In the rows, zero is written as 128.
Each named turn below is shown by a few rows before and after it. Which turns, in which order, take the first row of each later pair to the second? The first pair is answered.
turn G:
[144 131 106 130 156 109 129 120 111 110 144 145 109 108 155 125 123 122
  82 147 139 120 115 119 144 102 140 139 109 129 148] -> [ 94 137 126 106 142 128 119 127 136 126 138 120  84 127 166 145 132 108
 105 153 146 135  95 145 124 128 136 145 122 120 128]
[137 127 119 125 150 137 130 121 109 115 130 133  92 131 141 134 143 123
 123 134 139 132 118 136 119 118 151 138 147 117 139] -> [102 128 129 118 133 145 126 129 134 129 124 114  97 138 138 145 133 120
 148 121 123 145 121 145 122 142 132 125 144 115 120]
[120 114 133 147 137  93 121 146 129 137 131 146 117 119 115 129 106 145
 119 130  74 150 140 109 163 138 117  72 143 145 115] -> [143 108 128 146 155  81 130 131 103 125 142 162 106 125 138 118 126 145
  91 136 100 142 126 109 151 110 138  82 153 145 131]
[143 107 120 136 148 111 126 119  91 103 116 147 120 100 115 103 127 106
 124 144 125 122 112 150 157  88 128 115  93 126 159] -> [113 107 142 111 142 120 115 122  96 120 112 129  82 120 140 122 144  95
 131 150 145 124  91 177 141 101 134 129 114 116 147]
turn Z:
[143 102  97 112 139  97 167 103 118 138 112 124 133  65 105 134  96  97
 122 120 163 144 123 124 162 107 134 139 101 142 135] -> [157 113  87 110 143 113 170 101 108 137 124 129 133  83 123 115 105 110
  85 127 171 142 119 122 139  99 140 146 124 147 150]
[166 122  93 166 148  95 138 117  90  83 156 164 150 128 108  92 118 137
  88 126 128 107 160 111 119 100 172 129 135 138 150] -> [149 139  92 162 130 133 139 132 116 113 164 150 167 146 116  80 108 159
  74 113 108 108 174 104  96 121 157 122 158 140 135]
[151  82 141 151 119 139 107  97 126  88 108 130 114 140 106  99 117  76
 196 145 139 100 148 135 164 142 102  74 135 139 112] -> [170  77 133 153 134 125 113  87  95  78 116 150 109 147 118  88 141  77
 172 160 158  85 137 131 153 127 120  88 144 144 135]
turn V:
[ 77 136 173 147 104 155 122 137 185  88  80 148 111  74 124 109  98 149
 171 115 148 166 133 146 157 155 106 148 107  75 111] -> [ 71 141 170 150  96 173 125 145 193 101  90 141 109  89 129  97  97 157
 157 113 146 165 139 143 134 164 113 149 127  76 115]
[148 148 129 119 143 114 143 119  88 111 114 150  87 139 148 134 178 122
  99 137 161 129 113 144 128 104 151 159 139 118 132] -> [179 146 106 147 128 118 142 120 108 110 111 163 144 110  97 109 131 146
 107 117 104 126 155 106 159 106 124 127 118 129 131]
[103 111 126 123 117  99 107 127 144 128 126 138 140 119 105 165  93 109
 147 134 137 158 118 134 154 142 101 124 102  94 125] -> [ 93 133 116 126 104 146 108 148 157 156 135 127 147 140 114 141  84 134
 115 123 119 158 130 133 117 163  99 126 138 100 117]
[136 117 109 151 106 153 118 135 159 151 126 137 149 126 131 109  99 141
 113 116  91 124 137 126 111 130 114 129 128 129 119] -> [117 110 134 122 125 129 110 136 129 138 122 129  94 140 160 138 135 111
 114 136 153 126  98 158 104 123 138 156 118 120 121]

Between the rows of a pair lie 2 to 4 turns.
[ 83 144 136 121  87 176 125 151 150 172 127  97 114 171 146 120 127 137
 113 116 124 150 124 153  77 173 118 125 189 137 125] -> [136 113 122 160 102 107 125 135 145 124 100 130 163  96  63 141  92 109
 175 112  87 150 160 120 176 145  94  92 103 139 128] -> V, V, Z
[127 107 166 126 131  84 126 120 130 102 105 122 141 100  95 151 126 126
 185 124 128 150 126 123 181 147 105 131 105 136 105] -> [106 110 179 109 138  84 123 121 114 112 109 116 106 116 127 159 148 119
 175 135 162 152  96 144 160 152 122 151 118 133 110] -> G, G, G
[ 91 153 147  96  94 126 128 117 131 138 117 103 108 149 161 176 124 101
 148 135 150 136 101 147 130 169 122 124 114 124 102] -> [ 95 160 131 100  88 159 132 132 139 150 134 104 119 164 168 143 120 124
 123 131 135 128 116 131 102 172 117 117 142 128 109] -> Z, V, V
[123 161 165 139 132 129 138 147 128 163 139 130  89 192 139 133 119 170
  94 169 175 138 148 123  41 161 113 132 177 143  94] -> [112 140 197 127 141  65 125 131 119 129 106 131  65 167 117 185 129 124
 154 178 191 146 138 147 103 150 107 134 120 133  84] -> G, V
[157 109 133 131 166  77 128 108  83  89 126 158 100 116 132 132 167 111
 116 151 175 123 105 145 130  82 156 154 109 135 158] -> [163 144 108 147 135 151 140 130 122 131 153 152 146 141 132  72 141 172
  66 126 123 117 137 113  76 108 147 136 172 150 151] -> G, V, G, V
[156 120 120 115 158  95 144 112  83 109 134 153 106 125 152 123 162 124
  94 155 172 122  92 131 113  78 162 157 124 131 159] -> [174 129  89 150 130 140 154 124 125 129 140 150 178 111 113  80 110 160
  91 124  93 122 146  92 121 106 127 118 133 145 144] -> V, Z
[111 151 140 113 117 148 164 158 157 140 110 127 125  96 116 100  66 115
 170 116  91 115 178 129 150 186  94  50 125  97 146] -> [ 89 167 149  90 124 174 166 165 141 159 136 119  86 138 172  91 105 123
 129 134 141 112 143 151  88 187 123  77 171  95 160] -> G, V, G
[164 102 122 131 149  88 114 131  85 123 126 166 138 112 138 133 138 116
 108 155 130 124 102 117 143 104 139 126 104 134 149] -> [147 114 133 118 142 114 113 136  84 137 134 156 116 134 168 126 144 122
  85 159 147 132  90 133 103 116 153 137 134 130 146] -> V, V
[145 110 133 116 129  95 141 110 100 101 118 134 121 113 114 127 133  77
 126 162 139 132 124 131 163 106 133 159  80 123 124] -> [133 121 136 109 132 113 140 113  93 114 134 127  99 140 150 119 152  86
  92 168 165 129 104 141 127 114 155 171 107 119 131] -> G, Z
[152 182 125 126 113 176 148 135  90 146 185 123 121 168 173  70 135 130
  56 133 119 120 130 111  94 117 110 155 158 164 136] -> [183 167 103 150 110 145 148 130  97 120 176 144 161 119 123  64  99 130
  85 123  82 117 161  84 145 105  86 132 108 171 135] -> V, V
[118 115 154 133 141  86 116 127 100 115 119 127  83 129 144 171 152 108
 163 140 159 121  95 159 147 131 142 151 110 131 123] -> [163 122 122 168 129  94 127 131 126 124 124 140 154 101  90 129 105 138
 162 112  88 114 150 105 172 135 104 114  99 143 128] -> V, Z
